In the rows, 128 means zero.
D: rows in 5 groups, each row roughly a mix of its group's directions:
D (173 x 11):
[[104 114  82 119 165 104 153 112 133 165 168]
 [143 120 130 107 136 123 137 196 157 129 177]
 [127 139 134 110 158 139  79 106 181 168 134]
 [112 100 148 158 105  69  80 132 122 133 127]
 [108 124 162 151 166  95 100  84 159 139 148]
 [110 147 165 161 143 116 111  89 174 150 158]
 [120 133 165 158 167  98 149  99 167 154 152]
 [144  92 140 135 105 109 170 132  79  91 105]
 [142 131  84 107 169 140  92 156 131  81 134]
 [104 168 135 101 142 158  85 153 168 153 133]
 [ 95 150 162 147 167 108 102  83 157 135 140]
 [114 178  66 131 116 141 133 156 158 138 140]
 [120 125 112  88 189 130 133  92 108 106  98]
 [129 156  80 103 126  89  95 114 131 171 108]
 [118 146  90 115 101 128 144 178 123 169 167]
 [127 134 131 120 135 137  77 112 198 156 133]
 [159 121 118  90 164 169 107 149 162  94 118]
 [125 127 159 151  99  88  77  95 117 126 161]
 [112 104  76  93 142 106 158 124 150 169 144]
 [145 163 123 127 154 100 146 140 114  69 168]
 [119 182  60 133 122 138 122 141 137 153 117]
 [117 146  68 126 115 118  76 123 145 164 118]
 [105 112  86 145 156  91 135 102 119 167 167]
 [152 128 135 148 113 164  96 128 134 170  70]
 [155  83 134 132 137  95 177 113 156  98 105]
 [104 138 100 135 100  96  83 148 124 178 105]
 [ 90  95 159 136  89 120 178 111 107 111 140]
 [159 120  75 123 105 143 144 173  92 117 109]
 [118 139  87  95 103 124 124 164 130 169  81]
 [149  58 154 109 140  91 143 120 131 147 143]
 [107 112 119 131 143 130  77 155 160 185 135]
 [140 129 143  86 155 175 114 171 146 119 163]
 [120  93 159 154 113 143 179  96 100  97 121]
 [147 161 144 146 163 138 190 108 141 111 155]
 [143 194  83 124 118 141 134 144 151 134 161]
 [140 144 181 139 102 163 126 160 110  95  95]
 [128 164  78 112 119 130  94 134 138 182 107]
 [156 137 133 142 139 170 179  90 125 117 169]
 [116 158 108 104 122  92 160 122 100  84 170]
 [106 188  98 134 113 148 129 158 159 147 158]
 [143  69 144 103 136 115 162 128  78 110 125]
 [116 142 132 121 139  94 171 139 122  76 177]
 [161 128 144 170 143 140 127 176 182 117 130]
 [119 126 107 155 169 115 102 164 169 171 139]
 [149 114 125 140 120 143  78 127 139 180  79]
 [131  91 112 144 137 114 158 133  87  65 132]
 [115 105 174 121 160 118 133  93 175 159 148]
 [143 146 197 134  91 121  97 142 125 108 106]
 [113  70 135 128 117 112 171 141  85 115 101]
 [148  69 180 117 141 109 147 107 118 122 104]
 [119  61 154 147 156 114 140  98  97 132 112]
 [141 136 143 134 143 128 134 203 142 130 176]
 [113 108 132 134 105 146 188 171  99 154 110]
 [115 129 132 203 114 151  92 131 102 117 139]
 [124 129 161 160 148  99 110  86 162 156 165]
 [109 127 104 125 148  84 137 143 112 110 196]
 [ 99 102 123 109 149 125 130 120 174 190 148]
 [134 102 149 119 105 122 161 138  53 115 130]
 [112 193  86 125 111 145 104 157 149 130 137]
 [146 113  85 101  91 141 117 163  82 118 106]
 [104 156 135 111 153 147 109 130 168 190 145]
 [155  90  96  94 157 146 170 146 132 159 114]
 [142 134 202 100  98 135 146 145 153 116 129]
 [141 116 129 117 192 153 123 129 184 123 108]
 [121 142  71 104 116  83 122 138  85 129 152]
 [129 151 139 199  99 116 123 129 160 159 141]
 [140 105 154 110 138 185  89 109 150 146  94]
 [124 135 120  77 193 119 146 132  94 112 130]
 [143 139 193 128  85 122 112 151 120 113  92]
 [158 140  86 141 121 109 114 114 108  75  86]
 [101 190 105 120 120 151 119 153 132 169 152]
 [ 94 116  96  97 152 107 160 141 140 176 157]
 [150 127 108  90  98  92 184 130 119  97 138]
 [163 118 155 142  90 109 182 102 100 147 123]
 [115 147 133  88  89  85 100 158 160 148 118]
 [143 108 127 107 103 105 163  81  92  86 118]
 [156 111 131  86 152 176 178 117 142 120 140]
 [132  99 118 117 161 127 125 112 204 154 133]
 [130 184  69 129 132 138 135 144 166 144 139]
 [115  67 150 114 152 117 118 110  89 138  90]
 [129  85 176 147  97 141 177 137 138 116 150]
 [131 119 143  74 130 140  91 127 175 169 138]
 [143 134 144 198  93 114 129 159 158 136 136]
 [118 190  73 138 108 143 130 153 132 134 150]
 [104 167 161 145 136 135 105  83 163 153 157]
 [132 128  93 112 113 104 129  82  86 102  84]
 [144 111 131  84 144 173 108 171 163 120 151]
 [126 118 140 180 106 114 132 148 180 171 141]
 [ 88 102  69 129 160 116 129 131 140 156 159]
 [105  99 132 130 162 115 155  66 144  94 116]
 [138  85 120 120 100 127 121 115  54 125 144]
 [136  95 133 155 131 162  92 135 142 184  96]
 [130 125 144 146 112 140 103  95 139 152  55]
 [160 141 157 167  99 137 107 120  91  98  89]
 [ 99 133 104 144 133 106  52 146 131 130 107]
 [150 152 120 121 138 165 198 139 143 157 138]
 [127 152  87 122  98 138 132 174  83 113  95]
 [ 91 182  95 107 107 104 154 121 107 117 154]
 [105 126 114 164 167 132 110 103 185 159 130]
 [137 151 159 184  78 143 118 138 151 143 148]
 [153 141 116 115 160 172 178 123 132  81 131]
 [118 101 181 113  87 133  85 110  98 125 115]
 [122 164 105  93 138 186 165 144 126 132 104]
 [141 163  73 149 123 156 138 165 111 101 103]
 [116 184 114 143 120 144 139 152 176 137 169]
 [ 89  98 138 168 113 135 146  78  96 139 108]
 [100 120 113 121  92  87 143 102  67 135 123]
 [116 139 161 159  78 109 151 120  73 127 131]
 [131  72 141 136 130 146  88 139 149 179 112]
 [ 94 151  84 127 162 129  70 150 125 131 118]
 [150 139 187 143 108 149 136 145  99  90  96]
 [128 128 145 147 149 129  80 103 196 118 128]
 [ 99 176  74 142 121 148 100 147 146 133 154]
 [139 136 131 192  75 122 112 156 147 128 143]
 [104 129  83 152 141 177 105 165 114 110 103]
 [119  71 124 137 126 117 152 131  71  92 132]
 [113 199 102 119 119 143 125 160 157 149 137]
 [146 153 134 160 162 181 120 125 155 135  84]
 [154 122 141 149 129 171 101 159 190 118 132]
 [145 147 141 175  82 127 123 162 159 150 161]
 [127 166 110 148 145  86 163 162 133 100 165]
 [165 147 124 177 129 124 164 121 150 156 172]
 [131 163  92 115 166 136  70 115 160 126 116]
 [129 187  95 141 141 130 176 140 116 101 152]
 [150  68 131 128 108 133 107 155 142 181 115]
 [144  88 150 144 119 142  95 134 154 170  80]
 [130 120 124  66 164 147 130 117  91  91 110]
 [132 108 113  86 107 118 161 167  89  95 102]
 [142 135  97 113 103 129 143 163  70  91 104]
 [118 143 134 148  97 124 142 151  62  84 120]
 [115 165  88 165 153 130 183 128 118 118 150]
 [109 132  82  91 163  99 140 117 140 171 152]
 [112 105 108  69 131 135 129 164 178 122 110]
 [121 164 125 199 146 108 127 132 148  91 130]
 [135  78 151 126 122 170 111 120 154 165  88]
 [147 125 154 166 113 147  84 135 127 161  77]
 [131 149 110 161 180 118 107  99 168 119  93]
 [173 169 137 118 105 155  99 114 125  99  86]
 [142  97 121 102 103 133 118 134  68  97 168]
 [ 78 116  77 128 163 147 121 160 139 146 151]
 [119 119 123  61 171 140 137 120  90 104 123]
 [145 140 141 173  76 125 125 163 157 150 156]
 [103 103 139 117 149 111 156 161 114  88  74]
 [140 146 180 123 107 134  83 149 135  91  93]
 [ 86 140 116 111 140 175 125 191 137 134 122]
 [105  97 127 160 151  89  73 127 154 120 108]
 [138 114  87 117  85 131  89 157  85 116 107]
 [ 92 171  75 145 115 140 107 161 148 107 130]
 [135 113 127 172  67 141  98 153 162 127 136]
 [153  78  99  85 102 134 108 145  89 125 118]
 [ 96 149 133 137 135  87 150 139  89 165 172]
 [159 116 163 117 110 164 167 140 124  83  96]
 [144 107 124 100  94 124 175 173  90 121 110]
 [160  82 132  82 142 159 154 110 146 154 149]
 [127 137 143  71 192 136 155 117 116 134 132]
 [142 133  93  99 106 157 168 172  97 133 102]
 [109  97  69 147 138  98 140 118 114 168 153]
 [123 101 121  63 177 150 131 110 132 117 107]
 [125 139 104 122 123 158 106 171 109 109  65]
 [134 165 136 176 116  91 156  90 100 134 105]
 [141  91  76  95 123 142 113 161 105 143  95]
 [ 90 103 130  74 171 118 148 130 110 156 147]
 [174 150 186 118 120 114 149  98 106 105 116]
 [129  89 106 136 121 121 170 131  61 110 138]
 [137 110  90 100 109 140 123 166  86  95  92]
 [124 115 163 109 104 159  72 131 143 162  97]
 [112 144 142 112 142 122 194 150 130 178 111]
 [113 167  75 129  88 145 123 156 151 150 151]
 [133 126 131 190  64 124 112 132 148 132 124]
 [ 94  85  72 149 144 148 112 140 155 117 147]
 [142 123  88 115 108 140 144 175  87  97  95]
 [118  96 128  84 106 124  76 127 145 174 118]
 [139 174 150 160  69 128 130 122  97 134 150]]
one row of each group, then the others: which group is each in?
[150  99 108 165 120  89  70 114 119 134 149]
(127)
[129 157  99 150 118 138  90 121 195 124 150]
(44)
[ 97 143  91 113 139 116  61 146 153 141 120]
(48)
[146 124 137 187  95 130 117 154 182 141 131]
(139)
[114 132 116 127 115  91  87 154 165 181 108]
(38)

[ 99 120 134 122 137 101  58 158 148 108 109]
(48)
[150 116  90 105  81 146 114 158  83 107 116]
(127)
[ 94 147 104 141 146 135  71 122 168 148  97]
(44)
[110 110 121 136 140 173 107 108 157 182  92]
(38)
[109 193  98 112 116 148 124 166 148 140 152]
(44)
[104 118 115 133 125 118  44 110 134 147 122]
(127)
[ 89 176 103  87 145 154 109 126 140 135 160]
(38)
[151 120 143 118 165 143 203 127 144 108 136]
(127)
[121 112 181 110 125 115 114  80 148 157 166]
(127)
[104  87 164 144 120 111 157  86 105  89 130]
(38)
[153 137 175 136  99 165 137 149 112  88  93]
(48)
[120  99 136 175 145 157 158 111 123 106 181]
(48)
